0: [1.66 1.15 -1.81 -0.70 0.18 -0.05 -0.59 -0.85 0.13 -2.07 -0.42 -0.02 -1.08 -0.68 -0.55 -0.76 0.23 0.44 -0.47
 -1.54 0.01 0.57 0.01 -0.05 -0.92 0.32 0.10 -0.85 -0.28 -0.36 0.96 0.15]
1: [-0.52 -0.02 1.25 -0.13 0.34 0.49 1.39 -0.20 -0.02 1.18 0.06 0.01 1.17 0.65 -0.06 0.94 -0.61 0.24 -0.22
 2.11 -0.49 -1.22 1.35 0.04 0.89 -0.17 0.32 0.38 0.72 -0.18 -1.07 0.48]
2: [0.26 0.02 -0.80 0.65 -0.23 -0.66 0.04 0.84 0.41 0.01 0.84 -0.57 -0.47 -1.70 1.51 -1.27 0.69 -0.25 0.11
 -1.06 0.76 0.60 -1.07 0.03 -0.33 -0.25 -0.46 -1.18 -1.04 0.62 0.49 -0.41]
3: [1.18 -0.35 2.20 0.05 1.96 -0.42 -0.54 -1.02 -0.01 -0.26 0.40 0.18 -0.69 -0.14 -3.03 -0.62 -0.82 0.57 -1.31
 -0.10 -0.45 -1.78 -0.28 0.77 1.03 0.45 0.37 1.71 1.08 -0.81 -1.89 -0.30]
4: [-1.83 -0.31 0.40 0.12 0.26 -0.41 1.36 1.61 -1.11 0.17 0.34 0.08 -0.03 0.39 -0.04 1.17 0.03 0.64 0.47
 -0.02 0.33 -0.13 0.08 1.74 0.24 -0.10 -1.27 -0.28 0.08 -0.70 0.30 -0.14]
5: [-0.96 -1.97 0.50 1.60 -0.57 -0.68 -0.14 1.19 -0.30 -1.44 0.33 -0.10 1.26 0.63 -1.39 -1.44 0.28 -0.86 -0.36
 0.29 -1.24 -1.04 -0.01 1.35 0.51 0.65 -0.45 0.61 1.53 -0.29 -0.62 -0.43]
6: [0.54 -1.66 4.60 0.50 3.74 -0.73 -0.35 -1.35 -0.13 0.47 0.54 0.14 -0.90 0.27 -4.15 0.21 -1.38 0.79 -2.46
 1.47 -1.13 -3.34 0.07 1.71 2.50 0.85 0.48 2.91 1.87 -1.83 -3.35 0.36]
7: [0.19 0.71 0.66 -1.06 0.37 0.52 -0.32 -0.85 0.43 1.58 -0.15 -0.14 -1.05 -0.04 0.29 0.98 -0.25 0.39 -0.33
 0.00 0.64 0.23 -0.42 -1.31 0.30 0.00 0.50 0.60 -0.99 0.49 0.00 0.67]
8: [-0.58 -2.12 3.98 1.30 2.03 -0.53 1.57 -0.13 0.21 1.55 0.16 0.03 1.44 0.86 -2.22 0.27 -1.38 -0.85 -1.29
 3.54 -2.00 -3.85 1.35 0.42 2.19 0.02 1.01 2.86 2.55 -0.54 -3.27 0.32]
9: [-0.23 -0.98 3.00 0.77 2.01 -1.07 -1.65 0.34 -0.15 0.31 0.73 -0.90 -1.50 -0.93 -2.02 -0.63 0.16 -0.63 -1.14
 -1.34 0.90 -0.61 -2.93 0.13 1.59 1.44 -0.42 3.40 0.84 -0.38 -1.57 -0.67]
10: [0.23 -0.70 2.45 1.25 1.02 -1.24 -1.66 0.94 0.52 0.44 1.02 -1.22 -0.93 -1.12 -1.17 -1.58 0.29 -1.44 -1.25
 -0.99 1.15 -0.24 -2.93 -0.32 1.16 1.02 -0.14 2.03 0.93 0.81 -1.24 -0.71]
11: [0.68 1.35 -1.78 -0.64 -1.38 0.91 -0.01 -0.80 0.67 0.85 -0.07 0.08 0.60 -0.21 2.06 0.15 0.06 -0.59 1.28
 0.56 0.56 1.83 1.02 -2.36 -1.10 -0.33 0.95 -0.56 -1.21 1.20 1.15 0.38]
12: [1.26 5.88 -7.96 -5.59 -1.87 4.22 1.26 -5.79 -0.63 -0.98 -2.83 3.84 -2.38 1.29 4.00 3.14 -0.10 4.78 2.68
 -0.97 0.96 2.99 4.50 -1.38 -4.17 -2.53 -0.30 -8.53 -6.30 -1.68 6.15 1.67]
13: [-0.89 0.21 0.07 -0.16 0.72 0.05 -0.95 0.78 -0.65 0.18 -0.25 0.16 -1.42 -0.67 0.09 0.19 0.46 0.74 0.06
 -1.57 0.78 0.71 -2.05 0.92 0.33 0.31 -1.21 0.63 -1.41 -0.53 1.01 -0.30]
14: [-0.36 0.79 -2.90 -0.82 -1.58 1.64 1.04 -0.79 -0.21 0.09 -1.14 1.09 0.72 0.19 2.28 0.21 0.15 0.52 1.15
 0.39 -0.28 0.56 1.20 -0.09 -1.41 -1.15 0.02 -2.51 -1.38 0.17 1.53 0.70]
15: [0.46 0.66 -2.27 -0.22 -1.76 0.88 1.23 -0.87 0.31 -0.90 -0.54 0.48 1.66 0.72 0.43 0.04 -0.09 0.15 0.86
 1.19 -0.89 0.11 2.45 -0.48 -1.13 -0.94 0.50 -2.21 0.13 0.12 0.79 0.71]
16: [-0.74 -0.90 -1.04 0.60 -1.95 0.32 0.84 1.52 0.09 0.02 0.05 -0.39 1.80 0.55 1.16 -0.03 0.32 -1.06 1.00
 0.79 -0.52 0.81 0.71 -0.27 -0.41 -0.50 0.42 -0.26 0.40 0.90 0.36 -0.03]

[-1.27 -1.30 3.27 1.07 2.03 -0.72 0.29 1.03 -0.53 1.37 0.02 -0.23 -0.71 -0.03 -2.18 0.45 -0.84 0.36 -1.38
 0.98 -0.52 -2.23 -1.29 1.77 2.07 0.68 -0.58 2.58 0.94 -1.03 -1.71 -0.09] 3 9
[-0.99 0.08 0.15 0.79 -0.28 0.73 0.77 0.73 -0.04 1.72 0.08 0.14 0.92 -0.59 1.97 0.08 0.27 -0.36 0.47
 1.43 -0.30 -0.14 -0.59 -0.26 0.00 -1.09 -0.28 -0.58 -0.29 0.97 -0.44 0.28] 16 1
[0.00 0.13 -0.14 -0.05 -0.14 -0.38 -0.10 1.17 0.09 -0.18 0.58 -0.21 0.14 0.08 0.61 0.39 0.10 0.01 0.14
 -0.82 0.18 0.81 0.17 -0.10 0.15 0.09 -0.25 0.22 0.11 0.50 0.05 -0.20] 2 4
[-0.18 -0.71 2.73 0.56 2.20 -0.62 -0.83 -0.02 -0.52 0.30 0.56 -0.39 -0.98 -0.53 -1.90 -0.10 -0.49 0.30 -1.19
 0.14 -0.11 -1.53 -1.46 1.28 1.35 0.82 -0.14 2.08 0.97 -0.77 -1.64 -0.12] 3 9
[0.75 -0.73 -0.93 1.07 -2.41 -0.84 -0.73 1.05 1.38 -1.07 0.55 -1.18 1.41 0.19 0.31 -1.34 0.98 -2.85 0.29
 -0.80 0.41 1.61 0.33 -1.95 -0.86 0.79 0.88 0.30 1.51 1.70 -0.22 -0.28] 16 2
[-1.14 0.69 -0.01 -0.85 0.88 0.75 0.78 0.14 -0.62 0.95 0.09 0.68 -0.60 0.15 0.36 1.61 -0.05 1.54 0.15
 -0.37 0.20 0.10 0.40 0.87 0.22 -0.24 -0.44 -0.62 -1.12 -0.58 0.25 -0.22] 4 7
[-0.69 0.20 -0.66 0.00 -0.76 0.43 -0.12 0.59 -0.18 1.32 -0.15 -0.01 0.65 -0.28 1.77 0.24 0.09 -0.61 0.66
 0.43 0.11 0.78 -0.11 -0.76 -0.64 -0.66 0.21 -0.46 -0.58 0.93 0.13 0.62] 16 11
[0.94 -0.87 0.75 0.46 -0.20 -0.71 0.07 -0.70 0.68 -1.11 0.10 -0.38 0.81 0.43 -1.62 -0.81 -0.44 -1.18 -0.68
 0.65 -0.82 -1.06 0.97 -0.30 0.07 0.12 0.58 0.73 2.15 0.45 -1.34 0.01] 5 3
[0.74 1.63 -2.42 -0.71 -0.25 0.64 -0.32 -1.25 -0.33 -1.10 -0.59 0.57 -0.84 -0.81 0.56 -0.51 0.33 0.94 0.26
 -1.59 0.05 0.77 0.15 -0.06 -1.36 -0.20 -0.28 -2.17 -1.60 -0.47 1.61 0.50] 0 14
[1.55 2.84 -2.14 -2.60 -1.07 0.84 0.73 -1.25 0.08 1.18 0.30 0.49 -0.28 -0.14 3.34 1.56 -0.10 0.88 1.69
 0.01 1.67 2.18 1.54 -2.62 -1.10 -0.81 0.65 -2.16 -2.20 0.98 1.71 0.29] 11 14
[1.01 -0.22 -0.52 0.88 -1.07 -0.26 -0.69 0.13 1.00 0.35 0.60 -0.85 1.21 -0.55 1.06 -1.44 0.54 -1.73 0.52
 0.16 0.12 0.89 -0.34 -2.24 -0.57 0.07 0.77 0.19 0.91 1.81 -0.47 -0.55] 16 2
[-0.43 0.72 -1.42 -0.36 -0.40 0.71 -0.74 -0.35 0.09 -0.40 -0.76 0.43 -0.72 0.11 0.70 -0.16 0.40 0.67 0.48
 -1.06 0.51 0.91 -0.86 0.04 -0.61 -0.05 -0.49 -0.46 -1.89 -0.14 1.31 0.05] 13 0
[0.12 1.13 -2.71 -1.00 -0.83 0.95 -0.29 -1.07 -0.65 -1.15 -1.15 0.99 -0.47 0.17 0.85 0.05 0.27 1.14 0.90
 -1.48 -0.08 1.34 0.69 0.23 -1.27 -0.53 -0.66 -2.27 -1.62 -0.66 2.37 0.24] 14 0
